In the rows, 128 means zero.
Rotation paths and how fast each direction turns (deg/step):
Each turn is a multiple of 5 degrees from 10 to 175, or 0.
Each row of a path follows its step; steps can be skipped.

step 0: [126 125 129 123 141 114 123 140 125 135 120 121 127 143 116 129 128 132
 128 148 106 134 132 132 134 124 133 151 135 125 114 132 121 136 127 114
 140 128 131 133 125 140 111 119 123 127 131 122 141 130 130 127 125 140
 145 134 121 126 133 127 131 114 129 115 129 127]
step 1: [125 134 144 144 122 129 130 128 115 134 126 134 129 139 139 109 128 124
 141 126 127 129 135 127 122 129 120 112 129 141 113 113 129 128 133 128
 112 153 118 123 124 131 135 126 137 140 135 132 130 133 127 103 123 130
 119 131 126 126 133 133 121 137 131 137 126 120]
step 2: [118 127 139 121 124 128 126 121 125 124 124 137 129 127 131 144 139 126
 134 124 131 115 122 136 134 110 127 136 135 114 139 132 134 122 124 117
 132 112 120 132 120 137 129 120 130 125 125 135 147 116 127 131 137 132
 135 139 142 128 125 153 132 115 125 136 111 126]
step 3: [132 144 120 120 124 120 128 126 121 147 133 126 140 120 137 120 116 123
 141 138 136 131 129 124 129 130 134 122 135 118 103 136 146 128 131 129
 113 121 130 114 128 124 132 126 123 117 126 132 134 128 132 122 127 130
 122 121 119 112 127 119 133 129 126 103 128 137]
step 10: [128 131 145 146 122 148 133 137 136 140 125 132 121 131 121 133 141 119
 118 131 130 132 120 122 125 139 125 121 121 122 130 128 127 142 127 129
 118 132 114 143 135 145 136 144 137 125 132 134 131 129 138 113 119 134
 131 135 121 105 140 130 134 127 124 133 129 135]
step 11: [127 136 125 108 131 132 128 118 109 131 132 126 122 132 135 125 131 131
 148 141 124 121 134 136 125 113 131 138 126 137 144 109 128 129 119 119
 132 117 133 110 126 127 135 136 135 117 127 129 139 140 129 139 127 135
 129 133 134 123 119 126 131 123 133 150 129 136]
step 26: [127 126 142 133 126 131 131 132 114 147 117 134 125 139 134 118 118 126
 124 138 127 132 135 140 116 135 130 119 126 120 132 124 144 143 139 138
 132 149 113 113 135 137 134 135 139 128 124 133 132 129 126 115 114 129
 128 137 133 125 122 126 123 133 140 143 117 127]
step 27: [137 132 122 125 128 131 125 131 137 132 129 138 129 123 139 143 147 125
 140 142 125 121 126 140 116 110 127 139 139 138 138 126 127 128 118 111
 120 111 130 121 111 130 128 127 129 134 123 128 130 124 124 125 139 130
 127 137 123 122 142 144 138 117 122 137 113 119]
step 31: [120 123 141 115 132 125 133 130 133 130 117 146 134 127 119 122 130 143
 125 140 116 124 133 123 146 111 134 134 141 128 117 124 123 137 130 116
 124 125 124 142 122 148 123 126 142 127 128 131 134 115 128 123 142 146
 132 116 134 131 126 122 123 128 121 128 125 141]
Directions:
[127 127 130 128 130 130 128 129 131 131 128 128 128 129 127 128 127 130
 125 129 127 127 128 128 128 132 128 131 127 133 128 123 127 129 130 128
 128 128 126 128 131 130 125 130 130 131 128 129 129 126 131 130 128 128
 126 130 125 127 124 126 130 125 131 125 130 131]
70
[124 124 134 126 129 129 130 129 130 127 128 127 128 128 127 130 131 126
 129 126 127 129 127 128 132 128 125 124 124 129 128 127 128 126 129 128
 126 130 130 127 127 129 129 132 129 128 131 126 130 127 126 126 128 131
 126 125 132 129 128 128 128 131 127 130 133 130]
120
[126 129 124 128 132 128 131 129 128 127 128 128 128 130 131 129 125 128
 126 130 124 125 128 131 129 126 130 124 129 129 128 133 130 129 127 130
 126 130 132 126 127 131 125 131 128 129 128 126 129 129 130 128 127 125
 128 132 130 126 126 128 124 128 129 126 130 130]
125
[130 130 129 127 127 129 126 128 125 126 126 127 124 126 130 123 124 128
 127 130 127 126 129 131 129 130 126 129 127 128 127 130 127 126 130 129
 128 126 126 123 131 128 128 129 129 122 128 126 131 128 126 126 131 128
 125 129 129 132 129 127 128 130 131 127 129 126]
170
[130 128 129 134 126 128 127 128 127 127 129 126 131 125 128 128 127 132
 127 126 127 131 129 129 127 128 129 129 128 128 131 130 129 126 131 130
 132 128 127 128 124 127 128 131 129 129 132 128 132 130 129 124 126 131
 130 129 129 126 126 128 131 130 128 126 126 131]
175
[126 124 128 128 126 124 127 129 124 128 128 126 125 128 125 132 130 128
 127 131 127 130 129 128 129 129 130 127 128 129 127 129 129 131 128 128
 130 132 129 128 130 127 126 129 128 132 128 129 128 128 126 124 132 127
 128 131 125 131 129 125 129 132 128 128 126 125]
85

step 3: [132 125 135 118 123 126 116 135 132 137 142 138 119 123 128 130 135 133
 138 135 142 122 136 130 111 126 132 126 122 125 130 143 139 135 129 120
 139 130 115 131 135 134 133 123 129 138 120 141 136 120 141 126 123 123
 117 130 137 130 127 125 127 139 140 129 131 142]
step 7: [133 126 121 134 141 123 129 139 115 126 130 131 128 136 135 124 125 137
 130 136 125 123 118 125 135 133 136 130 123 130 120 129 122 138 123 131
 135 118 118 119 121 131 139 117 129 133 129 127 128 114 135 119 144 141
 125 135 142 139 128 131 127 124 140 113 139 118]
step 11: [119 137 132 138 123 135 123 121 125 130 138 126 132 127 125 135 138 141
 129 136 139 125 140 132 126 135 124 141 133 119 132 115 136 144 139 132
 134 129 126 119 142 135 129 124 115 132 131 134 127 128 135 129 127 130
 107 110 130 131 126 130 133 134 138 121 130 128]
step 15: [126 129 124 122 132 108 147 140 123 132 131 136 131 137 123 123 130 134
 128 123 133 119 138 123 134 128 134 127 121 120 119 135 138 147 134 131
 143 111 124 131 129 131 137 128 132 122 129 134 134 127 117 117 129 126
 122 134 141 132 129 120 127 123 135 144 133 127]
step 19: [128 141 128 125 126 125 120 136 118 133 142 130 122 142 123 128 142 131
 132 135 147 122 129 131 117 136 130 117 136 129 121 124 122 129 124 128
 131 134 124 118 132 126 132 114 134 137 117 128 134 123 129 132 133 133
 124 119 139 126 117 137 134 131 138 123 107 117]
step 20: [134 129 130 136 128 128 133 131 130 122 127 137 129 125 132 124 142 137
 137 146 133 121 132 141 138 137 131 127 126 129 120 131 134 145 133 119
 133 122 126 122 117 130 126 115 125 134 138 133 124 124 116 123 132 116
 121 134 110 136 143 131 122 130 126 111 131 132]
step 24: [125 133 138 139 127 127 142 129 129 127 128 125 137 145 117 140 134 131
 136 134 132 116 130 120 126 134 127 133 136 128 125 120 112 137 134 115
 141 116 121 128 137 132 124 133 137 112 122 127 131 123 138 128 122 133
 122 132 140 131 126 120 136 134 121 117 131 138]
step 27: [123 134 125 139 126 128 142 119 119 126 123 133 130 138 107 128 138 134
 127 135 145 125 140 140 123 144 136 132 140 132 128 116 134 132 128 125
 125 130 123 132 132 125 131 130 135 118 129 145 142 122 126 116 133 125
 128 116 134 128 126 132 131 118 124 134 127 127]
step 38: [135 133 131 127 133 137 114 139 125 129 148 134 124 122 134 135 136 136
 139 143 138 123 141 137 126 129 134 124 129 125 119 137 133 144 129 118
 132 115 126 112 128 130 121 125 129 137 121 131 133 115 131 123 137 121
 117 131 127 132 130 140 134 130 129 129 127 131]
Directions:
[126 128 128 128 126 132 129 129 129 129 128 126 128 129 130 136 127 129
 130 128 129 129 130 127 131 125 126 128 128 126 125 128 126 130 129 130
 126 130 130 130 126 127 128 127 128 128 124 129 126 127 132 130 127 133
 127 126 127 129 124 129 129 127 127 127 125 126]
145
[129 127 129 131 129 129 127 129 130 129 127 128 126 128 126 126 130 127
 128 129 131 134 131 130 128 130 131 126 125 128 125 131 129 128 126 129
 128 123 127 129 124 130 132 129 128 129 127 131 131 128 128 129 126 130
 129 132 126 127 132 129 132 127 126 128 125 126]
60
[130 128 131 126 127 129 127 129 132 127 124 127 127 126 126 127 133 132
 129 126 123 132 130 128 126 127 127 128 127 127 128 126 128 132 128 129
 130 129 129 127 128 126 130 126 125 129 129 130 126 127 128 130 126 124
 127 128 125 127 126 126 126 130 131 127 126 128]
125
[129 131 128 130 127 130 128 122 130 129 126 129 132 128 129 128 129 128
 128 130 125 128 128 132 129 130 133 130 126 128 130 126 128 131 130 128
 127 126 127 128 126 127 130 127 128 129 131 124 125 131 128 125 129 131
 127 125 127 127 128 129 128 129 126 125 129 127]
115
[131 128 127 131 129 130 125 130 130 129 127 131 128 124 127 127 127 129
 127 127 126 128 127 133 134 127 127 126 130 130 128 127 128 125 128 126
 132 131 130 126 130 129 128 123 130 130 127 125 131 128 129 128 128 130
 126 130 128 131 127 128 127 128 129 128 128 125]
115
[128 130 124 130 125 128 128 126 129 130 125 128 127 128 127 128 131 129
 126 127 128 126 123 126 128 125 128 124 131 127 127 130 128 131 128 127
 129 127 129 128 128 131 126 128 127 129 127 129 128 131 122 129 131 129
 127 126 127 125 127 131 131 127 129 132 126 125]
100

step 2: [122 131 118 105 130 134 124 135 127 126 122 112 128 125 144 141 140 132
 128 138 128 133 142 135 126 136 127 132 133 142 129 120 135 135 118 141
 136 136 124 135 128 114 134 134 137 132 130 116 125 141 124 142 134 128
 131 120 131 122 115 140 122 126 127 123 122 143]
step 11: [129 146 137 121 139 136 129 119 126 123 120 123 117 114 127 134 134 138
 124 129 128 122 131 135 126 130 138 144 120 127 133 131 147 126 136 127
 114 121 113 149 120 116 130 123 127 125 146 133 132 125 125 140 140 132
 127 115 121 130 132 133 132 123 121 135 118 136]
step 12: [131 113 134 137 125 135 122 121 114 119 116 129 130 122 131 126 130 125
 117 140 140 141 126 135 137 125 129 123 132 121 115 124 137 124 110 123
 132 123 134 140 132 122 138 126 112 129 138 121 135 143 130 138 130 131
 109 125 128 130 124 113 122 132 135 116 129 120]
step 18: [119 127 120 126 123 127 124 137 122 141 128 124 132 123 127 140 122 128
 128 107 138 134 133 131 132 138 126 132 121 125 132 131 113 132 143 144
 120 132 132 118 141 113 129 126 135 138 127 128 128 149 134 128 135 119
 147 131 114 132 135 127 126 129 140 115 122 131]
step 21: [129 121 120 117 126 126 130 121 116 121 117 129 134 138 144 138 141 140
 116 140 134 125 126 119 129 128 132 132 136 109 124 133 133 107 124 130
 128 114 133 128 132 128 131 138 132 125 128 122 135 135 111 137 143 120
 132 132 136 110 122 127 133 128 122 118 125 133]
step 29: [137 126 138 124 142 117 128 112 129 132 118 125 130 126 119 135 140 118
 127 128 120 117 123 125 126 138 130 126 134 112 129 134 130 121 138 118
 129 114 133 129 106 118 137 125 119 117 139 125 121 141 128 135 124 109
 125 113 122 135 126 135 121 129 123 126 131 121]
step 30: [136 130 127 116 139 135 142 138 120 129 116 123 128 134 129 123 124 141
 121 130 140 137 119 128 129 130 140 132 128 121 127 133 143 132 127 133
 122 112 116 127 131 112 122 130 119 121 132 114 144 138 129 127 138 136
 127 125 138 140 128 121 140 111 138 124 134 117]
step 36: [117 125 133 138 128 125 131 132 132 141 134 132 125 131 128 146 114 131
 138 124 128 116 132 139 133 114 126 141 136 116 129 130 136 130 131 135
 120 130 127 122 132 124 136 134 153 127 125 133 139 134 123 124 122 123
 129 121 120 118 135 138 130 127 133 139 105 141]
step 38: [119 117 134 121 138 126 130 116 125 142 128 122 133 127 133 122 132 126
 132 130 136 123 138 124 124 132 131 121 152 130 127 113 129 120 124 140
 122 129 121 125 108 125 140 147 123 119 134 125 119 135 138 122 121 128
 132 122 141 132 119 121 146 120 131 118 134 133]
Directions:
[129 127 130 128 130 126 129 128 130 124 131 128 125 128 127 128 130 128
 129 126 132 126 132 127 129 125 128 126 128 131 126 128 126 125 128 128
 129 130 127 126 129 126 126 127 129 130 126 128 129 135 127 126 128 126
 130 130 130 127 125 127 131 129 131 131 126 132]
20
[130 128 128 128 127 127 128 131 127 127 127 126 128 130 127 127 125 126
 125 130 125 129 129 127 125 129 129 129 126 132 130 127 131 127 127 126
 130 132 128 128 125 129 128 127 127 129 130 125 129 129 128 125 131 129
 124 126 132 132 126 123 128 128 130 130 126 126]
140
[125 127 131 127 129 131 130 130 123 125 131 125 127 132 129 130 128 126
 129 131 129 127 128 127 127 129 128 128 130 128 125 125 127 126 130 125
 129 125 131 130 131 133 127 129 125 130 127 127 130 127 130 130 129 131
 128 131 130 126 128 128 126 125 130 126 130 128]
155
[128 132 128 126 130 128 128 129 129 128 127 128 124 129 128 125 125 125
 129 128 126 125 129 127 124 127 124 128 129 125 129 129 127 131 127 129
 128 125 130 126 127 125 126 127 130 131 127 126 127 131 125 128 127 127
 123 132 129 131 130 131 128 128 128 125 131 126]
70

step 4: [126 125 115 129 115 143 137 129 124 136 139 126 130 130 123 124 136 123
 118 118 123 135 125 129 141 125 118 122 137 132 131 132 117 128 127 127
 140 142 138 124 129 128 110 123 115 115 136 138 125 126 126 128 122 132
 120 134 122 126 134 120 140 111 141 114 130 124]
step 6: [130 128 140 133 123 131 124 128 135 114 106 126 117 127 123 129 117 137
 127 128 136 134 125 127 130 130 130 134 132 128 117 135 112 140 136 126
 132 129 142 116 127 127 124 140 131 136 130 136 136 130 119 123 129 129
 145 116 141 123 131 130 119 130 133 138 111 138]
step 9: [131 130 124 129 123 124 124 133 131 144 132 125 125 132 120 115 131 123
 134 127 139 129 130 130 128 128 113 126 130 113 144 112 122 134 145 127
 124 124 137 118 124 135 119 120 121 126 125 132 129 128 151 138 125 143
 120 130 127 130 115 123 133 115 132 132 136 125]
step 15: [135 129 119 130 131 118 130 126 126 131 127 132 135 117 117 138 131 132
 135 126 144 124 118 144 138 129 126 125 128 116 137 137 129 139 131 129
 138 126 141 130 133 138 120 137 125 128 138 136 125 130 140 122 127 131
 117 131 115 143 125 118 140 111 124 116 126 139]
step 23: [124 116 119 128 131 134 137 120 127 122 116 137 137 135 130 132 127 133
 121 122 120 125 127 133 122 122 128 122 119 136 117 124 135 141 128 134
 135 142 114 112 135 136 140 132 121 139 134 130 125 127 131 136 142 117
 127 117 122 133 116 130 126 134 112 118 138 115]
step 26: [127 123 130 134 140 124 128 137 118 124 125 131 130 117 117 124 133 125
 123 133 126 118 118 126 123 128 123 124 142 111 129 130 118 132 118 127
 133 125 123 147 146 139 125 136 125 113 122 123 124 144 125 117 126 124
 135 145 125 128 126 123 138 127 118 121 121 136]
step 29: [124 121 122 122 124 129 135 123 135 125 112 131 118 134 121 126 129 121
 109 122 137 124 137 127 131 110 137 133 115 139 121 120 120 135 112 119
 125 139 133 125 133 126 119 120 124 132 128 124 121 136 119 139 130 132
 124 118 126 123 126 127 123 132 133 113 127 111]
step 32: [117 124 129 124 135 130 128 146 130 127 124 125 129 127 131 118 135 125
 118 131 144 117 125 110 118 135 126 129 130 116 126 132 135 117 131 130
 133 125 139 128 141 138 124 136 126 131 119 121 115 120 139 125 132 129
 144 138 142 126 125 130 132 140 115 139 135 137]
step 36: [119 123 119 126 136 128 130 120 123 137 126 114 131 138 123 122 123 126
 125 128 116 124 151 140 136 123 133 131 150 123 117 123 124 136 123 133
 127 112 134 133 126 118 136 131 125 139 139 128 130 135 135 136 125 136
 130 125 129 122 126 125 111 121 144 134 128 129]
Directions:
[126 129 127 128 123 127 129 126 126 128 130 129 128 130 130 133 127 128
 131 126 126 131 128 126 127 127 130 129 133 127 129 128 126 126 126 128
 127 130 128 129 126 127 122 126 129 129 129 131 128 123 129 125 129 124
 128 128 126 126 127 129 130 129 129 130 131 129]
120
[127 131 125 129 130 127 129 130 126 127 128 128 133 126 127 127 126 125
 127 128 127 127 131 125 131 131 127 124 127 128 128 128 126 126 130 125
 131 126 128 127 126 130 124 130 126 127 126 127 127 130 131 126 125 125
 127 125 127 129 131 126 127 129 127 130 129 129]
65
[130 131 127 125 127 129 129 122 129 126 127 127 125 131 129 130 127 131
 126 125 129 127 127 129 131 124 127 130 127 129 130 130 130 127 128 128
 132 128 131 128 128 127 128 131 127 131 127 127 128 128 130 126 125 125
 131 124 132 131 128 129 128 127 127 124 129 129]
45
[129 126 130 122 128 127 129 129 129 127 127 125 126 125 128 131 127 132
 126 127 127 128 126 128 125 129 125 128 127 130 127 123 125 125 127 129
 130 129 126 129 129 133 130 124 130 130 126 127 128 131 129 128 128 124
 125 127 127 128 128 128 127 127 130 131 128 130]
125
[125 132 128 126 123 128 125 130 126 128 127 127 129 130 127 128 126 130
 128 127 126 125 127 124 127 128 126 128 125 128 127 128 126 126 130 125
 125 130 126 125 128 128 130 131 130 130 130 126 132 128 127 131 130 129
 127 130 127 129 130 128 130 130 126 124 133 127]
70
[129 130 124 126 125 128 127 129 133 130 128 131 128 125 127 129 128 126
 131 131 132 128 127 127 127 130 127 129 129 129 128 131 127 130 129 126
 125 128 129 125 127 128 130 123 129 131 128 130 132 130 127 127 124 125
 130 129 129 131 127 128 128 125 126 129 126 129]
115
[129 126 128 131 128 133 126 127 128 125 125 126 129 126 127 130 126 130
 127 128 128 129 125 130 128 130 129 129 125 127 128 128 128 130 125 123
 128 128 125 129 127 128 123 129 131 126 131 128 131 129 129 124 127 129
 128 131 129 128 130 129 132 126 132 126 125 131]
160
